Here are some points, one per row:
(-0.47, 1.77, -0.74, -1.02, 1.09, 1.69, 0.02, -0.94, 0.11, -0.28, 0.62, -0.30, -1.77, 0.33, -0.14, 0.52, -0.24, -0.14, 0.48, -0.94, -1.94, 1.33, -0.84, -0.24)
(-0.07, -0.51, 1.12, 0.46, -1.07, -0.73, 0.08, 1.17, 0.91, -1.50, 0.38, -0.88, 0.66, -0.24, 0.62, -1.40, 0.09, 0.47, -0.23, -0.87, -0.03, -0.27, -0.21, 0.61)
(-0.67, 0.89, 1.50, 0.92, -1.47, -0.36, -0.22, -0.56, 0.36, -0.61, 0.01, -0.07, 1.24, 0.70, 0.28, -0.18, 0.32, -0.79, 2.05, 1.12, 1.60, -1.27, -0.15, 0.58)
(0.82, 0.17, 0.49, 0.83, -1.67, 0.66, -1.14, 0.45, 0.73, -1.38, -0.27, 0.90, -0.06, 0.63, -0.79, -0.16, -0.26, 0.09, 0.76, 0.13, 0.76, -1.13, -0.48, 0.49)
(0.41, -1.26, 0.10, 0.19, -0.25, 0.72, -1.14, -1.21, -0.49, -0.03, -0.59, -0.45, 2.27, 0.58, -0.76, 0.12, 0.34, 1.11, -0.25, -0.73, -0.51, 1.37, -0.20, -0.32)
(1.07, -0.56, -0.38, 0.43, 0.16, -0.76, -0.97, 0.20, 0.93, -0.08, -1.15, 0.39, -1.19, -0.55, -0.75, 0.53, -0.37, 1.07, -0.66, 1.11, -1.19, -0.29, 0.74, -0.20)
(-0.66, 1.00, 0.12, 0.53, 0.83, 0.16, 0.69, 1.51, -2.48, 0.02, -0.63, 3.17, -0.87, -0.33, -0.72, -1.00, 0.07, 0.28, -0.08, -1.38, -0.48, 2.22, -0.83, -1.26)
(2.44, -0.17, 0.51, -2.04, -0.03, 0.19, -1.51, -2.05, 0.72, 1.20, 1.56, 0.15, -0.21, -1.10, -0.52, 1.37, 0.40, 0.47, 0.19, 0.11, -0.31, -0.88, 0.27, -0.40)
(-2.29, 0.51, -0.16, -0.68, 0.39, -0.53, -0.74, 1.66, 0.18, -1.54, 0.75, 0.77, -1.15, 0.17, -0.41, 0.47, -1.26, 1.28, -0.03, 0.06, 0.63, 0.83, 1.24, -2.02)
(-1.26, -0.36, -1.07, -0.26, -0.42, -0.61, -0.33, -1.63, -0.48, -0.45, -0.10, -0.65, -0.46, 0.10, -2.36, -0.36, -0.43, -0.07, -0.52, -1.69, 0.74, 0.36, -0.24, 0.06)
(-0.14, 0.34, -0.90, -1.59, -0.32, 0.54, -0.28, 0.81, 0.25, 0.19, 1.73, 0.00, 1.37, -1.08, 0.11, -1.13, -2.08, -0.92, 0.28, 1.24, 0.88, 0.06, 0.13, 0.44)
(-0.02, 0.33, 0.22, 0.62, -0.30, -2.05, -0.69, 0.69, 0.53, -0.98, 0.58, 0.43, -1.62, 1.08, -1.19, 1.28, 0.03, -0.01, -0.12, 0.70, -0.39, -0.10, -1.91, 0.24)
(-0.59, 0.34, 0.41, 1.41, 2.01, 0.66, -1.14, -0.90, 0.10, -0.69, -1.23, -0.66, -2.43, 0.84, 2.08, -0.38, -0.05, -0.99, 0.80, 0.23, -0.24, -0.35, -0.14, -0.64)
(0.26, 0.10, 0.66, -1.04, 1.26, 0.12, 0.18, -0.69, 0.69, -0.92, 0.99, -2.25, 0.58, -1.20, -0.36, -1.15, -0.71, -1.04, -0.25, 2.63, 0.25, 0.16, -0.87, -0.08)
(0.66, 0.32, 1.14, -0.63, -1.49, -0.50, 0.81, -0.79, -0.27, 0.28, 1.04, 0.62, -1.39, -1.45, -0.71, 0.34, -0.42, -0.71, 0.71, -0.97, 0.91, 0.66, -0.33, -0.75)
(-0.55, -0.58, 1.16, 1.23, 1.46, 0.24, 0.37, 0.83, -0.13, 0.12, 1.00, -0.21, 1.16, -1.96, 1.23, 1.72, 1.01, -0.26, 0.73, -2.50, 0.47, 1.50, -1.16, -0.04)
(-0.90, -1.56, -0.88, 0.75, -0.04, -0.72, 0.78, -1.42, -2.29, 0.90, -1.05, 0.18, 0.31, 0.16, 1.28, 0.48, 0.04, -0.09, 0.33, 0.53, 0.27, 0.23, -0.53, -0.60)
(-1.14, 1.14, -0.09, 1.45, -0.11, -1.78, 0.06, 1.25, -1.08, 1.76, 0.81, -0.76, 0.69, 0.38, -0.21, -0.85, 0.75, 1.44, -0.04, 0.87, 0.99, 0.50, 1.29, 1.93)
(0.10, 1.10, -0.18, 0.91, 1.73, 0.41, 2.79, -1.07, -1.66, 1.12, -2.48, 0.51, 1.34, 0.93, -1.38, 0.06, -0.88, -1.42, -1.43, 0.74, 0.05, -2.10, -0.43, 0.72)
(0.79, -1.06, -0.94, -0.90, -0.30, 0.77, 0.85, 1.69, -2.39, -1.14, 3.77, -1.13, 0.76, 3.36, 0.67, 1.94, -1.33, -3.83, -2.52, 1.11, 1.03, 2.15, -0.18, -1.19)
(-0.89, -0.20, 0.66, -0.11, 1.42, -1.22, -1.25, -0.42, -0.96, 0.05, 0.17, 0.21, -0.03, 0.30, -0.57, -0.01, 1.34, -0.65, 1.18, 1.17, 1.20, -1.16, 0.80, 0.32)
(-1.25, 0.00, -0.59, 0.00, -0.78, -0.14, -0.26, 0.99, 1.87, -0.60, -1.14, -0.09, -0.43, 0.18, -0.22, 1.60, 1.57, -0.69, -0.33, -0.08, -0.89, -1.87, 1.36, 1.65)
(0.22, -0.94, -0.13, -1.02, 1.32, -0.55, 0.88, -0.32, 2.13, -0.01, -0.09, 0.76, 0.48, 1.96, 0.88, -1.84, 0.48, -1.46, 0.91, -0.07, -0.22, 0.67, -0.31, 1.05)
(-1.15, 0.04, 0.03, 0.11, 1.12, 0.11, -1.41, -0.04, 1.44, 1.48, 0.23, 0.12, 0.51, 0.73, -0.37, 1.00, -0.10, 0.27, 0.21, -0.68, 0.65, -1.23, -0.40, 0.95)
(1.36, -0.70, 0.11, -0.96, -0.48, 0.00, -0.07, 0.56, -0.52, -0.41, -1.65, -0.30, -1.93, 0.76, 0.64, -0.39, -0.34, 1.19, -1.20, -0.45, 0.67, -0.55, 0.10, 2.39)
(1.12, 0.68, 0.18, -1.98, -1.18, 1.02, -0.01, 0.68, -0.11, 0.05, 0.72, 1.24, 0.75, -1.45, -0.09, -0.91, 0.52, -0.24, 0.67, 0.84, -0.41, 0.35, -0.42, -0.64)
(-0.47, 1.21, -1.30, 2.18, -0.18, 0.81, 0.30, -0.96, 0.58, 0.09, -0.51, 0.72, 0.82, 0.41, 0.11, 0.35, 0.26, -0.01, -0.16, -0.75, 1.05, 0.34, 2.03, 0.16)
(1.26, -0.74, -2.09, -2.07, -1.62, -0.21, 3.98, 1.98, 0.24, 0.66, -0.90, -2.14, 0.53, 1.48, -0.51, 1.66, 0.82, 1.41, 0.30, 0.24, -2.33, -0.89, -0.27, -0.82)
(0.84, 0.34, 0.04, 1.06, -2.13, 0.02, -1.72, 1.85, 0.65, 1.09, -3.10, -2.03, 0.89, -0.77, -0.30, 0.42, 1.80, -0.04, -0.80, 1.67, -0.87, 1.45, 0.75, -0.08)
(1.04, 1.67, -1.59, -0.60, 1.12, -0.92, -0.74, -1.07, -0.67, 0.07, 0.09, 0.48, 0.09, -1.47, 2.20, -1.60, 0.42, -0.44, 0.15, -0.16, 0.12, -0.77, -1.72, -1.03)
(-0.03, -0.98, 0.67, -1.50, 0.11, 1.66, -0.27, 0.19, 0.13, 0.66, -0.12, 0.66, -1.00, 0.22, 0.12, 0.46, -0.09, -0.03, -0.01, 0.90, 0.52, 1.00, -0.78, 0.01)
These points spread out most along one direction. Take the direction at right angles to it along which they spread out most. Go by this last direction. How many in every 100 of the points above lie lower along it than each point below? Answers are rounded to whole numbers. More than half of the points above lie lower than the first one.
(0.95, -1.32, -0.31, -0.07, -0.43, 0.55, 0.51, 1.02, 0.52, 0.05, -0.57, -0.03, -0.15, -0.49, -0.29, -0.37, -0.60, -0.52, 1.90, -0.43, -1.32, -0.45, 0.53, -1.62) 23
(-0.76, -0.69, -0.64, 1.41, -1.56, 0.99, -0.18, -0.75, -0.91, 0.22, 1.16, 0.65, -0.01, 0.56, 1.36, -0.25, -0.13, 1.65, 0.70, 0.01, -0.35, 0.90, 1.87, 0.58) 61
(1.64, 0.60, 0.46, 1.64, -1.13, -1.54, 0.56, -0.59, 1.24, 0.75, 0.58, 0.51, 0.48, -0.15, 1.07, -0.41, -1.01, -0.05, -0.54, 0.26, 0.50, 0.54, -0.56, -0.51) 58
(-0.78, -0.33, 1.79, 0.22, -1.00, -0.82, -0.46, 0.44, -2.06, 0.24, -0.80, 1.86, -0.03, -1.29, 0.19, 0.37, -0.35, 0.07, -1.65, -1.39, -1.71, 0.57, 0.39, 0.30) 71
(-1.70, -1.02, -0.93, -1.19, -1.02, 0.48, 0.79, -1.52, 0.76, 0.33, 0.71, -0.28, 0.32, -1.10, 0.71, -0.87, 0.12, -1.46, -0.31, 0.30, -0.24, -0.04, 1.10, 0.65) 35
(0.98, 0.45, -0.58, 0.17, 1.21, 0.62, -1.19, 0.95, -0.06, 0.19, -0.07, -2.16, -0.78, -0.38, 0.19, -0.51, 0.51, 1.01, -0.27, -1.43, 0.21, -1.03, -0.09, -0.95) 42
(-0.49, 1.06, 0.80, -0.74, 0.57, 1.04, 0.60, -0.31, -0.42, -0.10, 0.53, 0.32, 1.09, 0.78, -0.31, -0.31, -0.62, 1.13, 0.05, -0.34, -2.61, -1.78, 0.76, 0.94) 23
(-0.81, -0.06, 0.67, 0.12, 1.78, -0.86, 0.42, -0.51, 0.71, -0.63, -2.17, 1.08, 0.88, 0.75, 1.21, 0.23, 0.38, 1.62, -1.12, -0.41, 1.42, -0.46, 1.65, -0.38) 68
(0.81, 0.50, 0.47, 0.05, 0.49, -0.04, 0.14, 0.01, 0.80, -0.41, 0.45, -0.22, -0.55, -0.85, -0.62, 0.13, -0.93, 1.39, 1.06, -1.12, 0.62, 0.39, -1.32, 0.89) 74
(0.33, -1.54, 0.20, 1.70, 0.94, 0.89, 0.88, -1.18, 0.41, 0.25, 0.70, -1.14, -1.14, -1.53, -1.41, -0.95, 0.95, -0.07, -0.96, 0.40, 0.50, -0.98, -0.64, -1.17) 65
